In the rows, 128 means zero.
The rows below come in pairs that one turn or mirror swaps. Which row does each named row swap with?
The rows were stretched afterwards, more along some directions than others.
dimi: [137  88 120  81 127 142 138 111 139 123  89 145 129 122 130 136 148]
sosi: [134  85 131  99 108 150 129 105 126 118  97 164 137 143 110 176 160]
Bip: [113  94 104 123 109 133 141  94 152 101 100 159 147 103 141 171 139]
kotim: [134  92 116 117 113 131 126 146 134 126  86 121 115 116 118 132 108]
Lin: [127 112 127 118 120 107 107 135 136  81  99 130 128 109 147 125 135]
fege: [126  98 136 111  98 146 110 114 117  97 100 167 128 139 131 157 172]
dovis: [133  95 124 104 114 123 148 106 150  93 112 134 134 117 143 162 171]
nuko: [121 115 109 135 125 131 109 125 130 136 115 155 117 136 116 133 117]
Neku: [124 120 109 121 110 134 127 122 141 139 121 127 106 133 112 123 111]
duvoz: [127  83 118 103 140 165 153 118 140 152 110 157 132 117  95 183 139]
Dad: [133 100 128 114  80 132 112 110 123  89  81 166 130 121 135 156 145]
nuvif: [129 110 116  86 116 144 147 107 138 122 102 167 120 108 134 145 141]
nub: [122  95 106 112 146 150 160 118 165 149 127 128 117 107 119 153 130]
nevem: [122  99 135 116 128 128 113 110 115  98 104 159 148 129 119 172 141]
Laruk: [110  95 130  95 115 163 132 129 137 126 108 176 105 116 123 162 148]
rit: [101 119 121 134 149 144 129 113 151 143 127 156 134 136 111 146 127]
salev: [105  92 132 116 129 152 119 138 131 121  87 156 121 104 127 154 145]
kope: [113 101 114 105 108 151 127 121 131 136  98 165 116 116 125 141 120]
Vesa: [124 112 143 121 119 142 109 107 127  90  97 157 140 123 141 150 164]
Nes: [130  95 115 124 127 126 134 108 140 113  88 128 148 116 118 148 129]
Dotek: [120  86 131 104 103 121 116 116 134  94  93 178 136 116 140 185 154]
Pip: [151  97 113 108 118 126 140 107 141 107 120 133 127 131 132 159 150]
Gipud: [105  97 131  97 141 138 110 128 133 114 107 170 129 120 128 155 141]
Kof: [112  77 132  97 121 141 137 122 137  97  89 164 139 106 144 182 181]
lub: [109 111 124 140 128 152 114 137 133 137 108 158 114 123 110 143 131]
Dolo: [120 112 115 112 132 127 127 139 144 102 120 133 115 100 148 135 143]
Fave: [112  90 127 120 101 144 128 107 130 102 100 165 133 117 131 189 160]
dil: [122 100 114 122 109 122 132 122 140  84 122 151 126 108 146 176 164]
nonu: [110 109 107 115 137 124 133 136 154 115 127 127 120 108 139 133 131]
nula: [121  88 122 112 124 126 141 149 152 116 107 149 121 101 138 174 149]
golaf: [140 125 123 122 127 124 127 106 134  96 125 149 129 116 128 152 144]
kuvar: [140 108 118 117 121 124 138 107 149 110 120 118 142 134 124 144 141]
buvos: [129 103 117 115 143 137 142 128 158 133 114 124 117 113 135 130 133]
Zesof: [134  94 127 116  85 131 114 116 135  83  93 140 111 125 157 137 155]
tetu: [ 91 107 104 116 143 127 139 109 160 111 142 157 134 116 151 150 144]
ruf: [139  99 105 102 132 129 137 106 141 136 127 135 131 140 117 144 119]
Fipiv: [136  99 103 116 125 126 146 107 149 117 137 140 130 137 125 164 141]
Ruk: [147  92 129  93 116 155 106 141 109 122  75 158 104 115 116 134 137]
Keki: [115  96 129  94 121 153 127 130 120 129 113 164 124 111 112 159 117]
Vip: [120  98 103  99 131 150 150 129 145 134 141 157 106 115 127 162 142]
tagul: [143  80 116  86 119 157 152 125 135 136 124 142 129 117 111 181 139]
gosi: [145  90 109  97 121 172 153 131 144 150 100 151  99 116 109 167 140]
Taka: [154  78 118  78  89 132 124 120 128 110  83 134 123 135 133 147 145]
bam: [129 115 132 118  94 125  89 127 110  76  99 156 126 131 141 125 148]
rusip: [112  85 114 119 105 119 116 115 123 100  93 153 149 141 124 161 146]
Gugan: [109  81 114 108  99 139 144 120 139  89  96 145 136 115 152 177 173]

nuvif swaps with Bip
ruf swaps with Lin
Ruk swaps with rusip
Dad swaps with kope

The rows below come in pairs that one turn or mirror swaps. Which row does each named row swap with?
The rows were stretched afterwards, more along some directions than others.
kagol: [122 141 121 111 111 111 147 147  99 125 155 120 145 129 119 117 128 140
 131]
gav: [130 154 131 114 119 118 148 119 137 136 149 119 144 135 128 101 103 136
 133]
rab: [124 148 111 120 137  99 128 116 120 128 134 113 118 122 112 110  91 142
  78]
zegas: [137 128 149 106 103  87 140 110 133 120 126 125 103 102 139 134 145 139
 107]
banab: [112 154 126 119 125  88 126 138 119 123 123 137 100 129 128 133 109 141
  85]
libif: [132 173 129 119 143  97 152 137 126  98 125 103 127 144 134 134 109 138
 102]
Kevan: [117 111 136 132 105 145 150 136 130 109 122 144 100 115 119 155 130 139
 105]
zoto: [134 132 111 128 142 112 111 153 106 134 140 108 138 131 107 118 137 133
 136]
Fut: [124 127 116 142 113 141 129 160 105 121 139 127 131 150 115 142 117 122
 113]
danol: [145 124 111 139 115  99 121 144 111 115 132 132 120 136 123 118 118 143
 119]
dufa: [113 165 112  91 135  98 137 121 130 149 151 117 136 124 105 101 100 139
 125]
rasu: [ 99 114 127 113 126 123 113 137 121 124 137 144 112 128 111 150 123 130
  84]
duva: [138  93 141 128 128  90 108 127 129 136 116 123 118 109 114 147 143 114
 106]
Punud: [114 156 145 123 128 116 163 126 138 125 131 121 114 133 140 137 103 138
 107]
gim: [131 109 161 110 122  94 143  91 132 129 112 125 129 104 137 157 142 115
 117]
kedez: [132 127 111 118 107  79 111 116 127 104 134 132 122 140 106 114 127 153
  79]
Kadud: [124 135 138 116 132 109 135 126 103 118 125 134  98 109 145 159 120 136
  86]
Zar: [137 103 131 134 119 107 125 127 140 112 127 139 152 131 124 129 132 118
 123]
Dono: [113 144 125 119 126 108 155 145 105 117 127 121 113 122 136 134 130 133
 107]
Bal: [103 124 125 114 141 100 112 123 115 140 122 140 105 114 118 148 117 128
  72]
luzod: [122 134 155  90 125  73 135 113 145 113 120 114 106 124 141 162 126 132
  99]
doda: [142  94 147 118  97 116 134 112 136 110 113 118 111 114 128 149 138 117
 116]
Lumi: [125 122 140 125 123 129 119 128 121 126 124 161 134 129 127 138 141 138
 115]
Setad: [143 119 140 136 113  97 134 106 122 115 119 121 127 120 146 152 135 121
 101]
luro: [136 121 135 110 124 109 135  97 152 129 120 156  93 118 134 118 112 137
  99]
veten: [145 115 138 133 112  96 142 102 132 138 114 119 118 104 136 136 127 125
 117]
novi: [123  95 105 132 109 140 121 141 113 127 144 131 146 125  90 116 110 121
 130]
dida: [112 143 124 130 145 111 118 116 135 132 118 134 117 138 110 122 112 115
 100]
Sopi: [102 161 103 101 127  95 114 159 125 127 150 138 126 161 109 104 106 147
 103]
dazun: [134 121 131 119 140 142 136 123 117 144 140 145 145 127 106 122 124 122
 120]
rameg: [118 145 126 121 148 109 124 129 129 157 120 133 139 127 118 144 111 126
 103]
ripa: [134 149 117 126 126 114 134 120 130 116 138 125 135 138 117 109 127 123
 132]
Ronom: [127  85 148 136 125 131 129 119 123 132 108 140 108 102 141 165 148 120
  98]
repa: [125 149 121 145 151 112 104 147 127 122 117 130 120 140 127 139 130 132
 112]
vur: [146 121 124 153 128 121 118 144 114 126 112 135 120 118 138 134 122 133
 127]
zam: [134  97 136 130 122 134 136 140 120 123 131 135 134 127 135 142 137 132
 124]
vova: [128 140 139 105 126 100 147 104 155 117 125 140  99 132 139 122 102 138
  86]
zago: [103 147 148 107 151  83 126 113 126 115 119 140  98 121 139 151 125 133
  78]
Nuvi: [131 134 128  87 126 102 130 105 156 122 143 145 128 137 115 102 112 141
 110]
Laf: [135 132 122 126 130 136 121 145 137 149 132 149 132 135 117 126 108 144
 140]
badiz: [108 136 137 116 138 120 126 115 126 125 134 129 115 128 105 127 118 127
  76]
Tas: [119 137 148 106 129 130 155 106 112 130 126 138 112 127 143 161 120 129
  91]
Vuvo: [123 137 125  92 125  85 145  94 123  98 138 125 123 119 118 115 123 133
  84]
fudiv: [129  98 147 120 129 117 129 121 138 137 127 133 133 119 136 139 142 132
 125]
bamiz: [133 156 138 112 130 133 150 130 147 116 134 143 121 135 137 140 103 140
 126]
vupob: [116 131 131  92 114  89 136 109 114 120 156 130 120 122 119 117 132 130
 108]
kod: [117 113 105 135 128 105  99 137 105 151 122 136 122 115 106 134 121 122
 113]
mined: [130 134 139 104 128 113 123 122 126 148 131 141 105 119 129 145 118 142
 105]
ruv: [137  92 118 130 122 110 105 134 102 108 133 126 137 120  94 121 149 123
 114]
Povav: [141 139 124 124 124 137 149 135 129 129 142 144 113 123 134 122 108 141
 106]
ratog: [110 144 144  84 117  87 147  96 134 114 150 123 138 130 126 126 113 125
 103]
sesiz: [116 129 115  82 119  97 137 113 123 129 157 128 139 119 100 106 117 129
 118]
numel: [143 110 107 116 107 115 127 142 117 150 141 131 136 112 101 125 124 121
 144]
feli: [128 146 146 118 146 141 134 121 123 127 119 127 131 140 137 148 120 143
  94]

ratog swaps with Kadud
ripa swaps with repa
libif swaps with Fut
novi swaps with rab
Lumi swaps with zegas
Sopi swaps with Dono

The rows below come in pairs that one turn or mirror swaps. Which row does each named row swap with?
The rows were stretched afterwards, more along some directions than others.
rudo: [149 135 102 119 157 119 112 107 110  94 129 161 164 126 156 138 119 134
 115 125 115]
tigo: [131 124  92 146 129 126 124 112 129 116 112 161 162 136 140 162 126 134
 111 136 136]
Luv: [135 122 111 112 141 123 111 119 133 123 125 160 163 117 134 167 104  99
 123 157 116]
dab: [143 128  75 113 147 123 100 115 120  94 110 149 175 152 147 123 133 136
 112 123  93]
vig: [107 110 118 127 118 126 101  96 129 110 106 155 165 147 122 134 124 108
 150 131 120]
vomug: [141 113  91 103 127 133  91 133 114 108  87 154 174 159 121 157 113 109
 120 129  96]
Fugo: [146 137 124 119  93 151 113 129 114  95 119 147 143 129 148 136 107 150
 125  95 124]
guri: [127 147 116 122 104 137 101 120 123 116 122 175 161 125 146 128 117 141
 110 101 121]
Tevo: [151 130 121 131 101 137  84 116 116 103  85 140 175 163 168 129 110 143
 103 124 121]
bula: [141  83  96 104 119 145 111 113 113  91 103 191 189 159 131 170 120 127
 114 100 119]
gume: [142 112  99 123 122 136 141 109 138 117 132 179 174 131 148 149 105 136
 110 112 121]
mose: [146 148  91 127 100 136  97 150 120 109  98 146 134 136 161 131  78 136
 122 115 107]
zikat: [146 116 109 127 132 120  95  98 136 115  98 146 151 164 160 131 146 125
 103 134 120]
lav: [132 122  98 150 116 132  90 154 108 102  76 154 153 133 153 132  80 147
 122 145 121]
fezev: [151  96 106 106 145 129 133 110 124 109 108 162 130 110 143 145 115 146
 138 144 127]
birut: [155 100 125 135  88 128 112 121 104 109 105 164 152 149 127 160 113 132
 105  90 148]
dafik: [143 139 100 132 124 138  92 137 114 105  63 156 148 134 169 140 110 138
 109 150 108]
Zanib: [134 117 114 126  95 138 124 157 122 109  95 162 143 129 148 145 101 144
 136 106 136]
pek: [141 112 138 113 109 124  92 109 121 126  88 145 181 161 130 121 118 135
 115 138 118]
Zamer: [151 126 100 126 126 123 106 135 111 112  90 134 136 106 151 134  93 135
 145 117 104]
Siz: [147 109  98 136 109 157 118 137 130 125  76 187 174 152 136 169  93 142
 110 134 124]
geto: [130 118 113 141 130 130 102 152 101 104  80 159 139 153 140 143 106 137
 109 125 122]
keko: [151 139 117 124 123 125  92  99  97  89  95 160 187 162 167 135 127 135
  98 111 124]
Seta: [144 120 107 140 133 132  94  96 151 113 122 146 171 135 151 152 127  90
 114 126 111]
kazev: [152 116 122  90 119 121 106  92 116 127 120 167 154 144 121 166 117 104
 129 128 124]
soza: [164 110 106 119 124 136  85  89 149 110  80 162 169 137 157 157 129 128
 109 155 121]
rafu: [149 110  89 107 145 123  97 137 111 112  77 160 152 135 142 157 106 130
 143 147 116]
Likip: [126  90  98 142 116 141 113 129 131 118  77 174 174 145 118 140 118 133
 126 130 114]
gak: [117  81 120 113 134 129 129 116 137 135 105 168 170 124 126 149 101  92
 143 144 114]
Loz: [143  65 118 119 116 132 139 145 135 124  99 165 158 136 118 154  92 112
 152 140 139]
neged: [123  98  94 129 133 134  89 139 134  94 100 150 195 157 152 130 112 110
 134 132  94]
Kunib: [135 132 123  96 131 117 129  89 119 117 154 161 166 143 136 131 133 134
 117 116 119]
diler: [125 100 112 132 101 143 111 114 145 138  84 151 165 125 132 139 104  93
 137 128 123]
Pafib: [120 104 125 143 121 125  99 114 149 100  95 146 187 130 176 124 136  98
 126 138 128]
zonam: [121 121 119 124 116 127 123 130 102 121 122 159 121 133 110 130  99 130
 144  94 117]
Puse: [158 138 126 126  96 124  91  84 149 107 128 182 150 136 157 154 116 116
  83 130 135]
pivot: [152 132 134 132 115 127 124 120 111  89 129 164 188 144 155 164 116 147
  94 124 132]
metek: [130 118 118 106 125 132  84  98 157 131 111 156 180 127 151 136 143 101
 126 137 111]
Biked: [126  72 118 118 137 126 130 153 106 112  81 149 154 148 125 140 109 116
 148 140 130]
niv: [105 112 141 128 140 125 119 122  97 116  85 137 163 145 129 135 130 116
 134 131 124]
dof: [133 102 111 125 143 136 101 127 122 109  89 167 225 138 156 149 123  98
 121 119 108]
Nera: [130 126 146 112 126  97 120 101 120 129 113 137 129 109 147 124 114 115
 141 167 129]
Tal: [142 112 103 114 127 138  99 109 124 101  85 163 184 168 158 136 149 145
 111 134 105]
lafer: [138 151 103 137 130 147 105 139 116  88  94 142 155 132 156 149  99 147
 126 112 114]
fatim: [144 108 134  85 146 122 109 112 132 106 117 155 140 138 145 121 137 142
 134 125 110]
Somo: [148 124 120 138 120 150  99 120 129 111  62 140 176 145 159 131 125 129
 104 122 107]
Lem: [165 115  92 146 121 135 120 125 133  96 103 155 172 147 171 158 114 127
  91 131 140]
lipad: [138 101 122 147 131 108 102 110 117 108  96 138 141 116 155 118 123 112
 120 129 135]
pozup: [130 107 119 131 149 141 111 114 132 118  69 151 182 144 164 117 124 128
 123 149 107]
las: [125  92  91 146 127 156 128 146 131 101  98 166 198 136 135 142 108 137
 127 103 115]
govot: [146 113  82 107 134 121 107  91 133 112 103 164 133 113 163 131 117 124
 125 133 118]
fipen: [128 112 126 148  90 121  98  99 103  99 109 165 190 144 132 138 108 108
 116  98 120]
rop: [130 113 109 140 108 134  94 103 151 104 119 152 160 112 150 139 116 100
 131 148 125]
suvip: [153 142 110 151 118 134  90 141 118 103  85 153 179 135 157 136  89 153
  87 141 121]
led: [141 120  96 105 114 121 120 118 122 142 104 174 155 120 138 137 107 123
 141 114 122]
zuros: [140 129 133 127 108 136 105 111  91  92  84 171 153 146 144 123 111 166
 106 108 126]
zifa: [161 112 124 148 120 139 127 129 133  95 104 149 181 134 173 139  99 122
 103 125 139]
toluv: [153 108 134 127  97 137 116  75 120  99 117 180 173 144 144 165 120 119
  92 122 144]

Somo swaps with Likip
rafu swaps with keko
rudo swaps with kazev
Nera swaps with pivot
diler swaps with las
rop swaps with Fugo

The rows below come in pairs that one turn or mirror swaps. Which row does each named row swap with?
The rows were stretched afterwards, more along some directions than others.
zuda: [139 133 142 110 141 132 132 134 142  87 153 136 171 121 134 127 163 128
 123  72  89]
piren: [115 121 140 118 154 145 151 118 121 128 163 135 174 126 119 156 157 118
 101 124  81]
rumom: [126 113 143 143 165 153 136 136  82 106 161 121 193 144 141 154 149 131
 105 123 117]
fozum: [123 141 141 138 159 151 100 143  93 110 158 143 182 145 136 135 187 148
 133 103 119]
mopod: [144 118 145 137 137 133 118 134 105  91 153 129 171 141 114 156 146 128
 117 111 118]
sor: [126 138 133 144 149 144  98 147 100  93 142 121 154 140 130 121 153 137
 133  97 136]
Pufab: [126 132 148 152 165 151 134 133  93 122 150 110 174 161 110 135 126 109
 116  77 128]
gulev: [102 140 144 141 163 157 136 127 123 121 176 117 200 132 131 154 170 123
 123 143 122]
lenes: [137 114 133 130 135 143 113 135 133  72 141 121 171 146 124 151 148 103
 129 111 125]
feku: [119 139 137 149 164 151 127 130  90 135 185 134 186 164 122 159 180 138
 128  99 121]
zop: [137 128 145 132 154 144 129 150 117  83 135 125 187 118 136 133 146 117
 107 133 114]
Kufad: [124 122 145 128 170 151 152 130 113 112 155 130 188 126 140 126 163 145
 113  87  97]
teduv: [128 143 155 123 157 138 110 141 118  95 144 131 180 119 145 135 176 140
 118  93 114]
rofug: [125 140 159 155 154 138 121 144 120  95 148 112 190 135 124 139 166 139
 123 111 143]
golat: [114 147 154 131 179 154 137 133 105 129 178 130 183 130 134 145 177 144
 106 100  98]
dobup: [115 123 111 119 149 143 122 127 127 101 159 117 170 136 110 151 160 129
 111  78 123]
Dufab: [117 143 152 148 156 154 121 139 105 128 163 116 160 143  98 152 161 124
 100 105 120]
Didim: [131 126 124 141 137 132 113 146 107  92 138 124 150 150 128 123 131 125
 140  91 122]
nira: [123 112 131 135 148 154 122 140 109 112 145 141 169 131 116 141 155 136
 131 111  94]
ful: [133 131 159 132 175 158 125 148 104 104 148 142 205 137 129 126 188 139
 116  89 110]
vesen: [136 102 132 122 146 142 136 121 115 107 126 116 152 139 112 133 140 118
 101  72 104]
gono: [139 139 154 159 157 140 127 155  96  88 160 112 175 159 119 141 134 129
 125 101 137]
fefad: [133 134 156 135 170 154 127 126 110 117 167 132 197 148 124 149 177 142
 116  80 118]
bagib: [133 133 140 150 149 145 126 142 120 101 153 112 179 144 133 161 141 113
 113 116 143]
Mabe: [119 133 143 121 165 164 147 137 129 134 146 120 183 140 107 133 146 110
 103 101  97]
tefe: [125 131 126 116 142 149 134 103 139 114 158 124 170 139 115 145 174 101
 112  99 106]
kivu: [134 116 148 119 162 122 148 104 124  99 153 113 157 131 138 159 144 128
 108  80  85]
mon: [ 98 117 127 149 169 160 131 139  86 127 147 117 184 144 139 137 140 130
 121 113 132]
ziz: [132 157 142 118 155 149 118 134 122 120 172 143 194 147 108 140 184 128
 120  83 105]
zade: [147 140 144 130 142 155  99 146 121  97 151 124 177 151 101 145 150 118
 127  98 125]
bilel: [137 135 142 148 137 133 121 137 118  87 157 115 172 157 115 142 140 123
 129  98 138]
vel: [113 128 135 127 165 142 149 125 112 122 165 128 177 137 119 132 138 120
 106 108  93]
nav: [149 115 141 133 141 134 140 116 129  95 135 123 179 147 109 132 167 129
 109  61 119]
fuvo: [138 118 127  97 144 146 131 114 130 108 155 136 173 131 123 147 171 121
 106  97  85]
Duz: [117 141 139 134 162 169 125 136 109 127 180 133 197 145  99 158 184 131
  98 130 115]
lasom: [120 145 133 133 139 145 107 141 137 119 153 132 155 136 113 157 177 128
 124  92 119]
romab: [130 123 143 149 145 161 109 153 104  93 137 118 173 150 125 142 136 119
 123 125 144]
tufak: [122 135 144 165 169 151 112 149  74 114 161 115 170 157 124 140 144 145
 122  99 143]
Nubo: [104 144 139 146 173 159 120 138 102 129 147 110 173 152 119 131 153 115
 108 103 145]
zes: [120 153 151 128 158 149 131 137 123 114 181 132 169 140 115 150 170 127
 126 100  93]
lam: [147 129 148 131 144 125 114 129 111  92 165 141 168 143 112 139 153 144
 129  79  98]
Kas: [124 133 147 157 159 140 131 136  95 118 169 103 159 160 110 154 131 123
 108  95 122]
mig: [125 126 141 150 154 139 108 132 100 111 144 127 174 144 127 136 135 131
 141 112 138]
Mev: [115 130 148 126 158 144 122 134 103 119 150 131 160 130 129 144 175 135
 107 102  94]
sodob: [134 133 155 144 166 155 142 129  93 126 187 131 198 152 122 170 164 136
 106 135 104]
Ner: [129 121 143 114 148 135 141 135 150  91 127 130 174 133 128 134 167 114
 110  98  95]
lele: [130 152 149 122 155 140 130 129 123 120 195 134 182 143 115 164 181 138
 109  99  87]
beb: [146 124 142 137 143 131 128 140 137  65 128 114 173 130 120 136 144 117
 115  89 125]
kezif: [109 138 139 119 163 150 134 132 138 121 150 135 200 113 123 126 167 129
 112 102 119]
pivid: [120 135 153 118 155 158 130 143 132 115 141 137 175 128 128 136 173 128
 110 116  96]
dozi: [112 124 151 150 180 156 144 139  90 115 140 113 190 136 144 123 149 126
 102  96 128]
debo: [129 150 160 150 165 137 127 138 106 105 158 109 173 143 128 143 163 116
 105  82 139]
Nen: [133 123 170 155 171 151 143 124  93 122 160 116 175 151 114 159 148 128
  96 118 105]
mitun: [121 144 148 118 145 138 141 120 146 112 169 129 172 133 117 145 169 122
 118  90  92]
Vezak: [114 130 144 155 179 162 120 149  78 115 140 119 183 154 135 126 147 112
 121 126 134]
Fidit: [120 123 121 121 146 148 132 124 139 104 156 133 173 133 117 150 164 120
 129 109  93]

gulev swaps with rofug
kezif swaps with mig
dobup swaps with kivu
Dufab swaps with sodob
lam swaps with vel
tufak swaps with golat

